In the data rows, 128 means zero.
Here is a table of points, one per row:
[184 153 113 183 178 102 141 116 168 104 122  90 131 113 133 132  84 117
  91 117 159 157 109  26 112 171 108 199 132 132 124  87 149 158 146 129
 122 130 149 191 163  48  81  75  99 132 139 111  89 117 104  81 175 155
 203 120 134  59 114 117 134 157 152 132]
[103 153 122  93  95 100 135 156 195  85 168 109 114 102 102 188 147 131
  98 103 145 105 133 148 117 134 109 141 124  96 120 154 169 150 150  79
 104 145 121 111 143 126 121 121  86 104 134 128  55 156 112 179 179 134
  95 117 132 201 124  90  81  53 117  96]
[107 116 148 122  99 125 110 100 102 139  28 145  31 169 134 158 148 133
 107 124 129 142 122 104 104 182 157 126 146  73  72  84  87 126 161 120
  96 132  89 140 122 129 128  59  91 120 112 111 146 117  58 155 102  92
 112 141 123  60 137 134 148 116 102  88]
[123 153 111 128  86 129  98 110 123 151  72 150 116 201 136 164 124 128
 145 109 111 130  67 138 104 104  90 183  50  80 187 160 156  53 128 161
 171 150 178 110 169 107 126 166 160 126 126 116  64 144  62  81 110 120
 150 175 111 201  80 169 132 137 170 189]
[ 92 115 100 132 158 138  96 122 143 139 191 209 188 110 136 189 128 180
 147  45 128  93 119  98  91 144 136 144 171 131  78 132  79 178  71 132
 109 100  89  92 160 144 137 205 216 114  72  77 143  78  75 115 134 112
 141 125 160 108  80 106 118 123 139 150]
[169 105 131 133 129 168  96 111 130 147 124 150 113 134  87 115 125 140
  88 128 165 184 132 108 130 107 237 190 118 129  72  89 144 149 121 147
 160 108 161 136 114 190 109 108 118 127 111 130 135 153 170  81  85 117
 136 110 184 245 134 110 119  91 110 138]
[ 85 115 118 124 103 146 130 125 131 139 169 107 137 157 101  88 172 123
 147 173 105 155 138  80 152  65  34 111  97  93  84  86 143 156  89  97
 137  83 107 146 137  92 155  67 163 115 130 128 126 127  86  53  91 106
 116 114 131 133 155 108  98 128 126 139]
[117  96  85 135 139  84 154 194 113 165 151 137 182 120  92 131 116 133
  66 133 128 169 139 114 136  67 117 182 170 165 159  56 152 128 105 175
  47 161 152  87  97 115 160  85 115  72 103 133 120 165 135 175 104 134
 115 168 101 119 112 174 114 115 125 102]
[129  76 139 147  71 134 111 111 110 117  50 128 199 141 113 147 162 113
 121 113  67 130 164  79 159  72 134 151 167 141 160 194 127 142 113  78
 226 123  91 158 121 143 110  82 118 159 122  85  94 137 214 168 144 156
 100 137 141  79 113 135 136 121 161 191]
[117 117  89  85 125 159 140 184 175  68 113  99 133  86 137  55  62 164
  68 139 158 139  82  69 172 165 112 109 142 138 147 150 105  73 138 108
 147 135 114  68 108 170 131  95 147 172 135 101 170 108  84 166 108 129
 188 144 110 171 180 155  87 120 161 171]
[147 125 126 151 144 116 136 111 113 139  96 125 170 121 116 141 168 144
 132 129 116 146 113 198  74 158  50  84 134 132 139 162 141  97 168 115
  89 118 132  78 132 131 129 103  58  79  99 110 208 132 164  68 128 120
 156 101 180 127 116 128 122  99 123 178]
[142 132 220 137 152 105 149 127 145 126 140 123 172 124  78 109 113  91
 101 114 147 180 110 131  39 144 148 125 122  91 194 135 103 111 140 128
 181 134 126 138 122 176 104 120 173 110 163 197 131 104  97 160 103  67
 100 116 111  93 143 128 104 121 119  60]
[151  97 174 135 172 123  67 213 124 154 116 123  74 141 114 148 116 124
 138 132 182 148 151 120 139 144 127 118 119  87 118 224 145 182 143 136
 144 120 140 102 101  40 155 139 181 118 135 133 127 167 169 142 114 150
 150 100 119 121 138 154 155 128 122  95]
[160 137 153 145 147 120 134 166 105  66 164 135  62 147 178 127 136 108
 157 119 115 156 165 135 156  77 122 161 146 112 199 150 118  95 124 163
 112 105 130 143  79 178 151 162  77 165 110  63 156 138  77  81 112  80
 112 110 182 123  59 136  77 174 155  65]
[121 130  66 118 144 112 116 128 152 141 177  76 148 166 180 136 166 150
 139 136 205  97 147  55  91 123  80 125 176  81  79 155  65  27  87 110
 130 132 160 220 127 157 138 145 111 126 131 154 161 163 191 166 135 114
 127 161 185 177 152 135 182 155 107  92]
[137 141 168 170  84  99  65 113  36 118 157 130 187 112 157  58 111 175
 151 123  63 104 118 108 174 163 163 165 130 165 134 153  60  97 151 107
 104  61 139 125 145 112 177  74 123 135 118 179 110 135 114 151 175 132
 128 124 103 185 113  82 147 128 134  54]
[ 97  92 203 101 163 128 184 145  87 122 194 142 145 160 122  89 106 130
 161  81 117 124 139 159 144 173 134  97 144 114  75  81 191  97 143  98
 146 140 153 129 121 101 142 154  91 104 134 103  59  98 150  89 116 110
 133 144 165 109 149 135 151 101 136 121]
[159 178 148 125 127 143 131 168 159 153 110 177  94 100 119 146 114  52
 144  82 131 134  62 102 168 147 127 125 154 174 121 109  70 113 106 114
 155 111 104 156 147  24 109 158  90 103 143 159 173 161 123  82 117 135
  53 154 155 162 133 170 122 128 181 136]
[ 89 140 213 142 186 129  93  97 128 140  73 106 131  75 157 116 153 149
 150  72 156  89 126 100 133 102 165  78 148  96 240  89 155 128 112 122
 106 149 104 142 115 159 120 100  92  89 131 122  99 134 171  71 119 136
 136 119  65 166 144 148 124 138  97 167]
[ 85  87 138 129 118  89 188 114 126 146 109 147  97 132 121 101 182 110
 142 156 129  91 133  35  94 128 170 150 123 160  94 182 166 147 143 105
 106 159 122 136  80 161 143 175 150 120 149 155 159 149 103  77 164 161
 149 100 110 143 135 135  91 130 142 143]
[ 57  90  79 120  88 103  92 119 114 127 105 142 110 110 112 108 105  76
  65 114 148 122 186 123 164 122 110  15 126 141 145 151 135 135 145 132
 100 124 181 150 187 129  70 163 126 120 137 144 151  97 104  95 121 121
 132 129 138  96  88 146 127  99  97  80]
[139 126 124 140 123 112 141 110 140 122  65 154 176  92 136  81 145 122
 151  65 172 100 145 186 147 142  47 128 108 117  37 128 116 163 155 209
 187 158 147 134  94 144 125 101 120 122 143 103 120 104  96 154 133 140
 105 120 123 133 144 133 124 147 115 111]
[154 121 119 120 136 205 124 122  87 157 111 105 170 118 119 132 149 156
 114 172 103 132  71 107 131 128 129  68 126 125  81 180 199 157 148 143
 139 125  87 138 132 172 146 139 105  89 137 133  97 135 128 124 136 156
 126 177 113 130 109 112 133 139 169   0]
[110 124 133  87 165 139 133  72 128 134 138  88  32 111 199 109 110 149
  62 131  98 213 147 181 117 152  48 203 153 167 162 126 167 140 146 136
 150  88 121 149 137 140 161 178 176  97 122 155 155  78 161 150 126 167
  97 178  81 143 146  91 142  96 106 176]
[147 165 116 122 189 105 135  59 155  93 100 107  64 114 125 177 123 151
 101 176 100  75 190 184 163 117 116 126 145 168  59 125  49  44 110 133
 171 128 110  50 120 134 153 141 149 150 134 166  74 134 143  75  67 179
 128 142  92  76 129 115 103 134 103 106]
[140 106 141 114  98 199 138  61 164 154 153 171 103 102 196 181 104 166
 207  95 113  97 102  76 138 167  97 134 120 121 174  51 128 138  82 136
 117 163 167 100 199 141 116 147 178 163 132 131 199 136 191 225  91 133
 162  68 157  81  98 163  64  83 171  43]
[162 147 140 151 146  89 156 145 126 134  72 182  96 113 147 107 123 148
 135 132 118 190 109 162 127  36 148  29 144 104  56 134 166  82 101 144
 114 125 153 143 119  87 113 137 157 132 125 131 106 114 152 214 158 108
 139 106 112 147 111  79 116 109 138 183]
[163 149 109 149 197 111 167 115 116 137 152 137 120 190  88 152  97  70
 159 128  96 112 130  67 202 133  87 114  93 123 136 145 103 161 151 124
  91 123 113 131 144 245 126 108 136  97 133 127 112 128 150 148 152 115
 114 116 108 137 141 141 161  98 118 172]
[137 122 141  82 154 159 153 121 106 157 139 177 122  93 134 129 179 141
  66 192 132  74 131 214 180 158 115 176 125 122 175 200  71 168 138 104
  74 154 152 168 120 116  97  76 163 141 156 110 111  92 127 133 119  88
 146 138 166 116 135 130 139 137 114 198]
[175 122 122  94  52 105 124 127 105 120 114  87 114 125 118 125  53 143
 133 212 140  59 108  80  98 154 110 111 177 142 157 177 127 161  87 220
 110 166 168  96 160 125 140 192  84 189 112 171  93 140 165  50  57  92
  43 139  86  62 167  21 125 100  84 178]
[108 124 119 139 167 153 109  53 151 131 200 193 148 164 133  84 109 109
 124 153  90 124 136 153  84  92  99 133 146 179 129 157 149 147 138 124
 129 160  99 132  91  67  89 124  78 146 136 140 106 168  70 178  83 125
 139 117 139 166 151 120 162 140 108  98]
[ 81 121  92 122 156 121 145  65 145 130 163  56 149 125 106 112 158 114
 249 126 134 223 133 138 165 206 212 121 137 140 143 184 153 116 120 159
 132 136 131 132 127 112 123  64 136 112 124 138 128 139  89 160 111 136
 108 131 134 103 105 119 109 132 116 194]
[160 149 148 180  82  97 117 132 121 114 234 113  78 193 138 107 128 152
  86 192 131 116 126 172 123 163 178  48 143 130 161  76  60 172 112 187
 180 129 135 148 125 121 125  82 159 140 160  46 143 181 127  91 245 176
 171 155 112 101 136 165 143  62 164 136]
[140 159  95 128 117 120  94  98  66 149 149  85 136 126  87 120 209  74
  80  76 131 193 129 169 103 151 139 156  82 141 104 117 133 128  19 129
  67 134 125  84 108 120 132 182  75 215 116 120 139  64 171 126 186 162
 135 126  67 118 164 164 152 168 152  97]
[174 140  78 131 132 147  64 197  93 142 169 134  70 114  72 161 180 132
 137 144  98  57 127 109  89 157 121  93  76 169 166  71 163 124 105 101
 198 122 140 125 101 141 137 159  63 142 140 146 115  43  71 209 156 146
 142 109 127 115 121 127 135 194  94 202]
[ 93 171 158 105 142  95 145 153 146  45  74 148 205  86 156 167 116  91
  79 174  21  91 158 107 103 163 189 117 100 106 125 100 204 116 168 145
 118  85 131  94 153 110 162  71 206 167 131 109 194 119 163 135 124 152
  92 145 172 180 131 107 173 203 124 110]
[122 159 107 133  82 177 154 161 138 147 196  88 128  78 177 177 116 132
 124  96 102 132 110 114 106  23 160 161 107 131  95 158 134 104 175  91
 152 137 147  91  90 124  89 119 157 119 112 114 129 128 124  89 169 116
  73  50 132  59 148 159 172 113  73 123]
[ 97 141 135 140  77 123 142 121 185 149  63 168 169 131 102  97 133 142
 139 177 161 126 144 175 190 143 149 146 118 118 202  84 151 110 127  95
 128  67 118 143  78 166 151 198 135 123  84 142 117 184  93 127 161 167
 121 107 168  79 132 100 180 141 114 105]
[121 151 119 115  80 114 136 172 126 136 159 192 147  95 147 145 110 133
 175 212 166 216 172 112 152 135 135 134 123 119  98  99 118 130 198 106
 145 171  71 139 155 138  99 166  93 139 150 127 131 112 166 113 124  97
 166 145  68 167 109 145 127 183 111 146]
[ 80 129 118  89 103 143 112 119 125  48 151 134  92 180 100 124  92 128
 171  79 174  97  37 197  72  88 142 126  36 169 135  81  95 175 142  75
 110 137 133 127  84 131 107 117 174  98 102 166 143 124 244 160 107 115
 156 173 126  53 137 106  87 220 163 130]
[156 107 105 120 126 144 209 152 133 128  55  60 140 144 112 111 134 161
 163  99 127 129 166 129 125  78 165 105 120 119 191  97  38 173 166 151
 102 130 119 120 132  44 133 178 124 122 119 130 130  82 107 139 125 124
 137 134 150 186 148 126 137 121 118 110]
[115 112 176 151 147 141 111 152 134 131  90  45 172 145 112 131  95 121
 115 137 100  74 126 215 132 125 134 152 134 126  42 122 128 129 125 122
 104 121 112 165 150 142 130 193 103 125 146 117 154 196  99 172 117  86
 150 109 108 136 114 159 108 123 131 181]
[159 113  64 137 123 153 128 167 136 163 126 131 138 144 176 127 104  99
 177  92 191  80 151 227 106 100 155 144 151 135 138 110 193 122 106 113
  94 124  84 135 194 153 151  75 148 167 154 141 128 126 103  95 118 143
 120 108 123 137 127 130 146 101 142 123]
Along one direction, these points spread out more than along any other. Take the direction at right angles to it along which they spread out most. Go by this last direction. Where along it does each point below lie, from 0 to 99? The average is 50, and the first point in the table lies past the average. One standard deviation of the points above along it is 16.
[ 85 115 118 124 103 146 130 125 131 139 169 107 137 157 101  88 172 123
 147 173 105 155 138  80 152  65  34 111  97  93  84  86 143 156  89  97
 137  83 107 146 137  92 155  67 163 115 130 128 126 127  86  53  91 106
 116 114 131 133 155 108  98 128 126 139] -> 55
[123 153 111 128  86 129  98 110 123 151  72 150 116 201 136 164 124 128
 145 109 111 130  67 138 104 104  90 183  50  80 187 160 156  53 128 161
 171 150 178 110 169 107 126 166 160 126 126 116  64 144  62  81 110 120
 150 175 111 201  80 169 132 137 170 189] -> 45
[ 80 129 118  89 103 143 112 119 125  48 151 134  92 180 100 124  92 128
 171  79 174  97  37 197  72  88 142 126  36 169 135  81  95 175 142  75
 110 137 133 127  84 131 107 117 174  98 102 166 143 124 244 160 107 115
 156 173 126  53 137 106  87 220 163 130] -> 32
[117  96  85 135 139  84 154 194 113 165 151 137 182 120  92 131 116 133
  66 133 128 169 139 114 136  67 117 182 170 165 159  56 152 128 105 175
  47 161 152  87  97 115 160  85 115  72 103 133 120 165 135 175 104 134
 115 168 101 119 112 174 114 115 125 102] -> 61
[137 141 168 170  84  99  65 113  36 118 157 130 187 112 157  58 111 175
 151 123  63 104 118 108 174 163 163 165 130 165 134 153  60  97 151 107
 104  61 139 125 145 112 177  74 123 135 118 179 110 135 114 151 175 132
 128 124 103 185 113  82 147 128 134  54] -> 72
[121 130  66 118 144 112 116 128 152 141 177  76 148 166 180 136 166 150
 139 136 205  97 147  55  91 123  80 125 176  81  79 155  65  27  87 110
 130 132 160 220 127 157 138 145 111 126 131 154 161 163 191 166 135 114
 127 161 185 177 152 135 182 155 107  92] -> 54
[117 117  89  85 125 159 140 184 175  68 113  99 133  86 137  55  62 164
  68 139 158 139  82  69 172 165 112 109 142 138 147 150 105  73 138 108
 147 135 114  68 108 170 131  95 147 172 135 101 170 108  84 166 108 129
 188 144 110 171 180 155  87 120 161 171] -> 53
[ 93 171 158 105 142  95 145 153 146  45  74 148 205  86 156 167 116  91
  79 174  21  91 158 107 103 163 189 117 100 106 125 100 204 116 168 145
 118  85 131  94 153 110 162  71 206 167 131 109 194 119 163 135 124 152
  92 145 172 180 131 107 173 203 124 110] -> 81
[ 85  87 138 129 118  89 188 114 126 146 109 147  97 132 121 101 182 110
 142 156 129  91 133  35  94 128 170 150 123 160  94 182 166 147 143 105
 106 159 122 136  80 161 143 175 150 120 149 155 159 149 103  77 164 161
 149 100 110 143 135 135  91 130 142 143] -> 55
[122 159 107 133  82 177 154 161 138 147 196  88 128  78 177 177 116 132
 124  96 102 132 110 114 106  23 160 161 107 131  95 158 134 104 175  91
 152 137 147  91  90 124  89 119 157 119 112 114 129 128 124  89 169 116
  73  50 132  59 148 159 172 113  73 123] -> 53
[159 113  64 137 123 153 128 167 136 163 126 131 138 144 176 127 104  99
 177  92 191  80 151 227 106 100 155 144 151 135 138 110 193 122 106 113
  94 124  84 135 194 153 151  75 148 167 154 141 128 126 103  95 118 143
 120 108 123 137 127 130 146 101 142 123] -> 52
[160 137 153 145 147 120 134 166 105  66 164 135  62 147 178 127 136 108
 157 119 115 156 165 135 156  77 122 161 146 112 199 150 118  95 124 163
 112 105 130 143  79 178 151 162  77 165 110  63 156 138  77  81 112  80
 112 110 182 123  59 136  77 174 155  65] -> 54
[151  97 174 135 172 123  67 213 124 154 116 123  74 141 114 148 116 124
 138 132 182 148 151 120 139 144 127 118 119  87 118 224 145 182 143 136
 144 120 140 102 101  40 155 139 181 118 135 133 127 167 169 142 114 150
 150 100 119 121 138 154 155 128 122  95] -> 51
[121 151 119 115  80 114 136 172 126 136 159 192 147  95 147 145 110 133
 175 212 166 216 172 112 152 135 135 134 123 119  98  99 118 130 198 106
 145 171  71 139 155 138  99 166  93 139 150 127 131 112 166 113 124  97
 166 145  68 167 109 145 127 183 111 146] -> 57
[115 112 176 151 147 141 111 152 134 131  90  45 172 145 112 131  95 121
 115 137 100  74 126 215 132 125 134 152 134 126  42 122 128 129 125 122
 104 121 112 165 150 142 130 193 103 125 146 117 154 196  99 172 117  86
 150 109 108 136 114 159 108 123 131 181] -> 52
